Named turns come first, each shown by rows before and after it. Which turns, in which order, take the first row of each pair that follows to the second? Write the first one first, as in the answered first pair.
X (before => after):
[  2.2  10.9   0.4  -4.6 -11.7   2.9  12.6 -22.8  10.8   1.5  -1.3   3.3
 -10.8   1.6  -6.6  -5.8 -11.4  15.9  -7.3] => [  2.3  22.8   7.6  -5.0  -7.2  -2.5   3.6  -9.7   6.8  -2.5   7.3   0.0
 -18.5   5.3  -8.4  -5.2   3.6  15.5  -5.7]
[-4.3 -9.0 -4.0 -6.7 -7.6 -8.1 -0.2  2.4  4.9 -0.6 -1.9  2.9 20.8  5.1
 18.3  0.9  2.2 -7.0  6.8] => [-11.8  -2.5 -14.8  -5.7  -5.9  -4.0   8.7   2.2   8.6   5.7  -6.7   7.4
   9.7   2.0   4.4   0.1 -19.6  -1.6   0.8]
[  3.4  -0.3  -1.2  -8.7   8.9   5.2   0.3   3.3 -14.1  -7.2  -2.2  -5.8
  14.7   5.7  13.0   7.5  24.0 -16.1  20.7] => [ -1.0 -13.6  -7.9  -9.8   3.7  13.2  16.4 -11.6  -3.9  -3.0 -17.2  -2.2
  18.9  -1.5  10.8   4.6  -5.2 -12.5  13.3]
[  4.9   9.1  -0.6   4.0  -6.8  11.2  -0.6  -5.1  -6.2  -5.1   3.0   7.9
 -14.3  16.5  -2.5  -0.5  -9.0  -4.4 -11.3] => [10.8  6.1  5.8  6.7 -7.4 10.0 -8.2 -6.9 -9.1 -6.1  4.9  2.5 -9.4 19.5
  5.5  2.5  1.7 -6.1 -4.1]
J (before => after):
[ -0.5   3.5   2.7  17.5  13.8   0.7 -19.2  30.8  -1.2  -2.2  19.1   1.6
 -16.7   2.9  -2.1   0.6   0.0   0.8 -11.6] => [  5.7  18.6   8.8   5.6   1.5  -5.0 -19.7  18.5  -2.9  -7.3  24.0   5.1
 -24.7   6.6  -4.1   0.3  14.5   3.9  -5.5]
[ -4.4  11.1   4.7  -3.3   5.0  -6.3  -5.8  -2.7 -12.8  -6.1   0.9   0.5
   1.4   8.9  -2.0   5.3  16.8   0.4  15.1] => [ -2.5  14.0   4.2  -6.3  -7.7  -1.6   3.2 -20.2  -1.1  -5.2  -2.6  -1.3
   1.6   8.2  -3.4  -0.9   2.9   7.8   6.9]
[ -1.4   2.1   1.4  -5.0  -5.3  -0.4   2.8 -10.3   6.1  -2.8  -1.3   0.9
   4.9   1.4   1.8  -2.8  -5.7   3.5  -1.3] => [-5.5 -6.3 -2.4  2.0 -0.7 -1.6  3.9 -1.4  4.6 -1.9 -3.5 -1.7  9.7 -1.6
  3.6  0.3 -8.7  1.1 -2.9]
E (before => after):
[ 3.9  4.8 13.5 -9.7  1.0 -5.0 -7.3  3.3 -0.7 -2.8  6.3  3.1  4.7 -4.1
  7.5  6.0 30.3 -1.5  4.7] => [ -3.5  -4.9   3.3 -22.2  -2.3   2.6  11.8 -12.1   1.0  -3.6 -12.6  12.7
  12.1  -8.4   7.6   7.0   8.6  -2.8   6.8]
[ -8.6  18.6 -10.6  18.6  17.0  -2.1   8.5  25.4   3.9   8.3   4.4  -1.2
 -20.0  -7.4 -18.6  14.9   0.9   4.5   0.2] => [ 11.6  20.9   2.1   7.1   4.0 -10.6  -2.9  11.5   3.3  -4.8  12.7  -4.8
 -10.0   3.1  -2.8  15.1  37.5  -3.6  18.1]
[  2.6  12.8  -0.4  -1.5   7.9   2.5  -5.2   7.9   5.2   2.5  13.2  -0.4
 -21.5  -8.9 -11.7   2.2  -4.2   6.4 -14.6] => [ 13.1  13.0   8.8 -10.7  -1.2  -0.8  -7.4  -5.9   2.5  -6.0  16.8  -1.6
 -12.1  -1.3   0.0   1.9  17.8   0.9  -2.0]
[ -4.4 -23.2  -3.1  14.3  30.4   7.3 -21.1  23.1  -2.3   1.6   0.5  -1.4
  25.0 -10.3   6.4  -3.3  -4.4 -11.0  -3.5] => [ -0.7 -24.6   2.5   8.3  25.7   3.8 -27.8  19.2  -3.6  -3.7   4.1  -4.3
  25.9  -8.3  11.6  -1.9  10.0 -16.3   3.1]
Pairs:
Each pair is 2 to 4 turns apart.
[-15.1  -2.4 -10.7   1.9  24.3  -0.2  11.5   6.9  -6.0   1.6  -6.8  10.3
 -21.7   2.3  -6.5   1.3 -30.6  -0.9 -12.8] => [ -0.9 -12.4   2.7   3.6  31.9  -6.1 -11.5  19.8 -17.7  -4.4   3.9   4.7
  -9.0  10.7  13.4   6.9   9.9 -14.8   5.8] -> J then X
[  2.2 -15.8  -2.9  21.8 -11.9   4.0  -7.7 -13.6  18.1   9.8   2.6  -4.5
   7.2  -6.8   8.1 -24.2 -26.9  12.8 -23.0] => [ -4.2   8.0  -7.8  11.5 -11.2   1.6   5.2 -18.3  16.5  11.1   2.2   1.5
 -12.3  -7.5  -9.0 -17.8 -31.9  21.3 -22.9] -> E then E then E then X
[ -0.8 -40.2  -0.8  17.5   1.9   1.7 -19.7  12.9   2.2  11.3   7.8  -6.9
  22.4 -10.3  16.6   0.8  15.3  -2.1  -7.0] => [ -4.0   3.1  -1.2  -3.5 -25.2   2.9   5.2 -22.2  20.3   9.6   6.9   4.3
 -17.1 -11.7 -14.9  -8.6  -7.6  27.8 -22.6] -> J then J then J then X
[ -6.7  11.0  -8.2 -17.0  -1.8   2.6  15.0 -10.4  -1.8   4.7  -3.1   6.7
 -15.5  -2.2 -17.7   5.3 -19.9  12.8  -5.8] => [ -1.0  10.4   0.0   8.4  17.0  -4.1 -13.7  20.9 -11.7   3.8  16.0  -6.7
 -13.0  -0.5 -10.2   5.4   4.6   7.5  -5.0] -> J then E
[  0.4  -6.2   4.4  -4.7   2.0  -5.6  -8.6   0.4 -10.0  -2.8  -6.3  -1.0
   9.9   4.3   5.6   8.4  22.3 -14.2  17.8] => [ -2.6  -0.1   0.8 -16.8 -12.7  -3.2  10.8 -24.2   4.8  -2.4 -16.2   5.4
   2.7   2.0  -3.7   2.1   2.8  -3.7   7.1] -> J then X
[ 14.0  -3.3   4.6 -14.5  -9.2 -12.0  -4.1  -4.0  -5.0  -6.7   0.9   1.4
   1.9   7.9   7.2   3.3  19.6  -5.5  14.6] => [  5.2   7.1  -2.4 -15.4 -16.2  -7.4  11.3 -18.5   5.4  -1.3  -5.4   5.1
  -5.0   2.2  -6.0   1.1  -7.4   7.6  -1.3] -> J then X
[ 15.4  14.0   3.9 -14.3 -24.9  -0.3   6.7 -22.4  12.8  -4.6  10.6   9.9
 -12.0  -9.5  -7.1 -18.1 -17.1  23.7 -25.4] => [ 23.2  -6.8   8.4 -33.6 -22.7  -1.8  10.3 -31.1   5.3 -13.6  -6.1  13.8
  14.6  -5.7  18.2  -7.2   4.1  -1.6   4.5] -> J then X then E then E
[-28.8  -6.5 -12.2  15.4  25.6  10.0   0.1  15.0  -5.3   4.7 -18.4  -3.6
   6.6 -11.6 -10.9   3.3 -23.8   2.6  -0.3] => [ -7.2   4.9   6.7   1.8  19.7  -0.3 -17.8  13.1 -14.7 -11.8  -1.4  -6.7
   9.0   3.0   5.4  11.0  34.4  -7.6  23.5] -> X then E
[  8.6  -0.5  -4.6 -12.3  -5.0  -8.2   8.3   3.9  -4.5  -3.5 -11.6   1.7
  -7.5   2.2  11.9   4.2  30.8 -19.6  25.5] => [  3.5   9.5  -7.4 -18.3 -17.7  -5.4  25.2 -14.6  10.5  -0.5 -18.1   5.3
 -20.9   1.6   0.1  -0.2   6.3  -2.1  11.9] -> J then X
[  7.6  14.3  16.0 -13.5 -17.0  -0.8  -1.1 -20.8   5.0  -3.8   2.6   6.1
  -8.8   5.1   2.0  -2.1   8.5   5.7  -0.3] => [ -2.2   6.6   5.2 -21.0 -14.0   0.0  11.3 -22.3   5.3  -1.7 -13.9  10.6
  -3.0   1.2   2.3   3.7  -7.9   3.8   2.6] -> E then X then X then E
[ -7.8  19.9  -7.2  -5.9  13.0  -1.5  -7.6 -17.6 -12.3 -10.4   4.7  17.0
  -1.2  -5.3   5.4  13.4  29.6   1.5  11.8] => [-11.8  -4.2 -10.3  -5.0   0.2   2.6   3.1 -36.8   3.9  -8.1  -9.5  14.8
  16.8  -5.9  16.7   8.9   7.6   1.5   5.6] -> X then J
[ -1.7  11.4   4.6 -29.2 -14.9  -3.1  13.2 -18.7  -2.9 -12.1  -7.9   5.5
  -1.0   1.9   2.3   5.7  12.5  -8.4  22.0] => [-11.0 -10.6  -9.2 -17.1 -10.4   4.8  25.6 -15.3   6.6   2.4 -17.2   6.3
   8.9  -5.7   0.9   2.6 -24.9  -4.4   5.5] -> X then J
[-27.1  17.7  -1.2   3.6  30.5 -13.2   4.5  17.5  -9.8  -7.9 -12.5   6.1
 -24.6  -9.3  -9.2  15.9  -2.4   0.5  -3.2] => [-13.9  -7.6   5.1 -15.3  16.7 -16.1   4.1  -5.1  -9.9 -17.2 -29.2   9.2
   8.2  -4.9  18.1  17.1  20.6 -16.3  19.1] -> X then E
